In the rows, 128 means zero.
One turn moves each row of this set onto another row. After a few examples, where does it send each row asked below?
z403: [130  93 131 116 130 122 122 114  99  99 131 138  96 151 165 130  96 120]
z223: [153 114 125 115 164 115 112 130 104  93 161 135 122 129 124 128 106 110]
z578: [153  97 137 123 112 147 118 109 118  91 140 154 126 152 144 159 105 128]
z739: [122  85 128 100 142 114 116 117  95 101 137 133 113 155 142 147 122 118]
z891: [139  91 143 116 139 115 124 159  80  87 155 129 114 167 155 145 112 134]
z742: [168 128 132 130 153 145 107 153  95  98 142 118 129 133 141 143  89 131]
z495: [151 115 152 118 143 125 145 125 115  96 132 124 113 153 180 164 114 103]
z350: [138 110 135 124 121 112 131 123 127  93 144 126 150 140 167 172 112 119]
z641: [151 118 138 117 187 122 118 136  93  90 136 136 116 158 144 154 104 127]
z14: [157 114 150 131 119 103 105 119 100  93 146 156 127 151 158 167 112 132]
z876: [170 123 147 122 105 132 129 131  97 104 164 147 121 145 161 161  97 117]
z233: [152 142 142 134 162 135 124 138 107 110 119 131 129 159 148 149 112 117]
z768: [148  98 136  97 100 116 119 114 111  92 145 137 129 146 147 148 103 113]
z877: [141 109 127 115 145 161 122 152 103 102 158 143 148 152 158 137 107 125]
z923: [136  91 134 126 160 146 110 142  86 105 149 131 122 171 145 144 120 137]
z611: [152 123 127 135 131 125 123 119 114 110 184 136 107 143 145 134 102 122]
z941: [149 107 135  88 153 129 133 138 113  80 152 127 142 158 157 149  82 121]
z315: [160 142 130 113 139 143 124 145 119  93 147 116 110 143 156 164  89 131]
z967: [164 110 137 115 137 121 116 135 125  71 153 128 122 116 162 153 109 110]
z981: [166 117 144 141 139 153 118 140  90 120 164 131 112 160 156 134 107 120]
z916: [146 101 134 142 162 108 133 127 108 100 142 113 139 159 124 153 108 125]
z865: [153  92 137 106 122 120 111 116 101 110 119 105 120 160 151 149  93 125]
z640: [158 116 136 115 125 137 129 126  99 132 169 144 118 145 139 172 113 118]
z946: [138 102 131 112 163 109 126 108 129  93 138 116 127 164 150 148 104 116]
z927: [142  94 142 108 153 138 142 143  88  97 138 125 104 150 142 159 125 105]
z452: [158 110 134 151 120 133 119 124 120 107 134  98 123 151 150 159 108 130]
z493: [137  94 127 117 152  99 118 124 106 105 147 124 148 123 164 155  95 121]
z730: [142 123 126 141 143 119 101 138  90 113 144 139 138 129 142 165 112 140]
z899: [165 106 143 113 134 133 108 150  95 123 160 124 135 161 146 125 120 111]
z651: [160 128 135 139 121 126 129 140 108 100 154 116 122 111 152 157 112 111]

z611 turns into z877
z941 turns into z495
Now these:
z916 turns into z493
z350 turns into z651
z768 turns into z876
z640 turns into z899

One turn moves each row of this set onto another row. After a few examples, where does it send each row asked below?
z737: [110 139  95 111 133 119 123  83 116 126 116 125 126]
z576: [123 152 106 136 135 116 166 103 136 143 128 151 119]
z568: [123 119 119 137 100 110 152  99 137 123  93 126 114]
z623: [113 159 115 121 123  83 149 130 115 121 107 124 137]
z267: [105 126  95 133 106  91 115  86 117 132 105 124 110]
z693: [103 126 104 134 120 100 134  75 120 148 136 151 118]
z581: [125 116 114 137 103 107 150 105 135 122  90 124 115]
z77: [122 113 114 133 102 110 156 104 138 127  92 129 118]
z282: [109 128 105 131 119  76 125 106 132 129 120 170 130]
z194: [107 146 114 152 109  92 165 126 127 143 117 127 120]
z370: [111 129 105 126 117  79 122 100 133 130 125 167 132]
z919: [114 160 117 125 125  86 151 130 123 120 110 120 134]
z691: [123 144 103 128 139 118 171 104 132 143 127 151 120]
z162: [110 125 108 124 114  78 126 104 134 135 117 168 132]
z743: [115 144  96 112 122 118 118  80 117 121 117 126 126]
z965: [102 142 110 135 114 106 150  98 126 132 100  98 114]
z37: [114 142  92 108 128 119 123  86 116 125 114 124 128]
z340: [110 131 111 130 111  80 124 100 135 134 123 169 132]
z136: [110 159 112 126 124  87 148 129 117 118 106 120 135]
z61: [118 137  96 111 125 120 121  82 118 124 117 123 128]
z836: [118 109 114 139 103 110 147 104 136 127  91 127 118]
z114: [122 144 105 135 137 115 166 108 134 144 133 153 122]
z694: [116 164 119 129 118  84 147 127 118 122 108 122 131]
z270: [ 98 159  97 140 127  86 155 104 123 136 138 149 125]
z617: [119 142 109 136 138 118 172 107 130 144 129 151 120]

z737 turns into z617
z194 turns into z267
z370 turns into z919
Now these:
z568 turns into z340
z691 turns into z77

One turn moves each row of this set onto another row. After a few examples, where does it send each row asked below?
z751: [125 115 121 156 147 124  99 139 110 141 118 143 138]
z966: [147 126 128 126 129 126 122 107 155 121 141 144 129]
z805: [116 120 133 117 118 149 103 116 121 141 103 126 146]
z822: [100 146 118 150 133 141 127 105 120 137 129 124 148]
z625: [113  97 132 153 120 148 119 125 128 125 135 126 159]
z631: [123 145 114 125 130 136 120 123 104 135 119 125 154]
z999: [120  95 124 114 136 117 133 123 136 120 123 152 125]
z320: [144 126 131 129 118 108 111 136 119 117 125 122 123]
z285: [121 127 150 122 121 108 121 124 145 125 120 148 152]
z968: [117 108 123 131 139 127 105 129 138 122 138 113 104]
z997: [118 129 130 142 129 120 115 152 131 131 139 130 106]
z868: [118  95 139 135 146 119 125 117 137 131 142 129 111]
z148: [ 99 136 141 150 135 138 127  96 121 135 136 129 148]
z342: [101 141 144 130 151 116 108 114 119 107 129 124 124]
z473: [ 97 146 124 145 125 133 131 119 109 141 118 129 146]
z952: [124 117 136 153 145 136 106 122 141 150 130 161 137]
z516: [115 110 103 127 140 119 131 138 130 134 123 133 113]
z420: [109  99 133 144 113 146 128 131 131 133 126 139 158]
z462: [126 139 115 139 139 120  96 126 143 113 137 110 147]
z87: [141 125 154 128 118 116 113 121 142 128 136 132 118]
z323: [119 145 129 126 119 115 110 145 145 132 118 126 137]
z353: [ 99 149 127 121 148 123 127 114 135 116 121 150 129]
z174: [113 115 120 116 129 129 123 138 152 133 125 138 105]
z259: [119 136 160 131 131 140 119 101 128 142 139 129 145]
z734: [126 116 111 149 147 121 113 134 118 110 150 127 125]
z351: [117 122 124 123 126 153  97 110 123 136 110 121 146]
z427: [125 107 125 139 148 119 133 119 134 113 148 158 135]
z470: [117 121 144 134 130 120 134 137 144 132 137 159 118]
z760: [ 98 152 136 127 146 126 113 117 136 115 130 132 117]
z553: [111 109 125 153 117 153 113 135 133 132 134 118 148]
z444: [117 137 151 127 123 127 118 124 102 141 119 123 146]
z627: [ 94 136 146 147 125 128 131 108 111 139 122 132 145]
z646: [108 110 126 147 111 152 121 141 136 138 125 132 150]
z843: [149 126 105 127 130 116 121 121 132 112 128 135 137]
z451: [117 113 134 123 129 156 100  98 127 132 114 128 149]
z548: [122 118 144 155 139 126  96 135 124 151 125 145 128]
z747: [102 137 132 123 150 112 122 115 115 104 120 142 135]
z591: [118 108 109 134 151 131 123 120 147 133 142 126 110]
z93: [115  96 133 129 136 107 133 134 122 133 125 135 113]
z465: [129 115 113 152 153 134 107 125 127 140 125 159 145]
z469: [120  90 125 129 146 115 116 118 125 110 136 126 122]
z108: [116 112 145 119 123 149 105 105 126 138 107 134 148]
z791: [128 118 137 134 142 113 111 106 142 107 139 133 161]
z528: [124 145 122 128 141 151 121 101 133 137 137 133 154]

z528 turns into z259
z868 turns into z93
Now these:
z342 turns into z747
z87 turns into z320
z553 turns into z625
z791 turns into z285
z473 turns into z822
z805 turns into z351
z999 turns into z174
z751 turns into z465
z427 turns into z470

One turn moves each row of this set onto another row. After a few examples, where does it send each row asked below?
z892: [140 143 119 150 142 151 137 132 123 105 126 144 118 118 124 146 126 107
 114 154 125 133 125 113 113 134 118 136 135 116 131]
z814: [124 140 129 131 130 128 140 138 161 116 132 131 128 127 136 131 120 132
 115 151 121 133 108 109 125 133 135 142 122  80 132]
z507: [117 137 129 149 120 117 132 125 111 147 137 134 134 117 119 136 132 164
 104 115 123 151 127 137 140 124 108 117 138 137 107]
z463: [139 123 129 168 126 140 131 128 139 164 134 124 128 113 120 140 123 137
 120 110 123 123  95 123 129 156 118 126 120 127 129]
z670: [125 130 127  93 133 151 134 126 150 111 115 130 123 110 133 142 123 130
 117 110 124 122 116 153 122 119  96 113 141 111 132]
z921: [146 140 125 133 134 146 136 126 111 124 135 146 127 123 122 146 133 108
 113 152 123 143 140 108 120 131 118 128 135 129 124]
z561: [128 145 129 106 127 124 147 137 149 140 142 138 136 127 135 134 131 128
 108 156 124 147 126 102 136 130 136 135 123  96 124]
z759: [118 127 128 150 123 112 140 130 175 128 136 141 126 132 151 135 118 128
 120 113 122 123 162 151 147 113 107 110 121 122 123]
z227: [149 127 131 151 133 142 127 124 108 112 130 140 128 126 127 140 124 108
 125 143 119 129 130 108 110 131 114 135 138 118 125]
z212: [117 129 127 147 124 114 144 133 178 131 139 144 126 129 148 139 119 127
 116 116 124 127 165 149 149 113 109 109 122 122 123]
z11: [103 141 122 138 135 155 137 135 142 119 128 145 121 112 158 138 127 134
 111 141 126 124 162  85 131 121 101 125 125 106 129]
z160: [139 142 122 132 127 134 138 131 134 154 147 148 128 103 167 147 134 148
 102  95 122 142 120 114 135 111 127 115 108 116 125]
z356: [139 129 127 151 124 140 138 125 135 174 140 131 132 111 116 144 131 134
 112 113 125 136 106 120 136 155 119 121 119 138 126]
z418: [112 131 128 177 127 121 124 130 125 121 126 126 125 118 121 131 121 164
 110 114 120 131 107 144 132 131 108 124 138 117 114]
z168: [116 127 129 135 140 145 122 134 128 114 104 120 116  84 152 144 115 146
 116 134 119 124 113 131 149 124 103 122 129 150 145]
z569: [118 136 134 131 127 120 138 123 182 143 138 125 127 129 162 124 116 115
 117 150 119 127 116 143 138 138 117 116 135 145 120]
z987: [104 151 115 156 132 134 144 137 134 129 129 138 120 107 116 143 137 162
  88 125 125 148 115 147 141 131 114 120 135 129 119]
z841: [121 132 136 132 123 117 133 120 178 142 140 124 129 132 161 123 115 116
 121 147 119 127 117 141 136 135 115 117 138 146 117]
z840: [134 146 115 146 138 144 140 138 153 133 138 145 116  98 165 151 130 149
  98  99 122 133 106 122 131 114 130 124 107 105 131]
z544: [117 129 129 124 134 143 125 131 120 125 109 121 120  85 153 146 122 146
 113 135 123 135 121 129 155 124 104 116 129 159 143]
z584: [131 126 129  85 127 146 134 122 138 123 118 130 128 111 134 139 125 132
 118 108 122 128 126 149 128 115  97 108 140 119 127]
z152: [131 119 131  99 126 145 126 124 140 114 116 124 129 116 136 137 118 133
 127 106 122 120 121 150 121 117  92 113 142 110 126]
z587: [106 133 127 149 132 151 131 133 140 117 127 142 121 118 160 131 118 136
 120 139 125 117 157  85 127 123 100 129 125 104 130]
z57: [108 133 128 137 130 147 131 132 135 126 131 144 124 118 159 131 123 138
 117 138 125 123 164  81 130 119 100 125 126 112 126]
z198: [115 128 128 151 125 113 141 131 180 124 137 139 124 129 148 138 117 127
 118 114 120 122 159 152 147 115 107 111 120 119 125]
z436: [119 135 136 136 125 119 135 121 182 137 138 124 130 130 162 122 115 117
 121 150 120 123 112 143 135 138 116 117 137 139 122]
z461: [122 117 136 133 134 137 115 130 116 122 106 120 122  91 156 140 113 146
 121 129 120 125 115 128 148 121 100 119 126 155 141]
z251: [134 127 141 124 121 112 129 132 139 138 140 129 142 138 143 126 115 134
 125 142 120 132 122  97 126 125 133 141 126  88 121]
z758: [134 137 119 160 132 149 146 132 147 161 134 131 123 106 116 146 128 133
 106 118 125 129  97 126 133 158 121 121 119 131 132]
z978: [142 132 128 155 128 131 127 132 137 139 140 142 123 109 172 139 123 151
 112  87 120 128 108 116 125 112 126 127 113 103 125]

z758 turns into z463
z759 turns into z212
Now these:
z814 turns into z251
z841 turns into z569
z840 turns into z978
z987 turns into z418
z152 turns into z584
z227 turns into z921
z544 turns into z168
z57 turns into z11

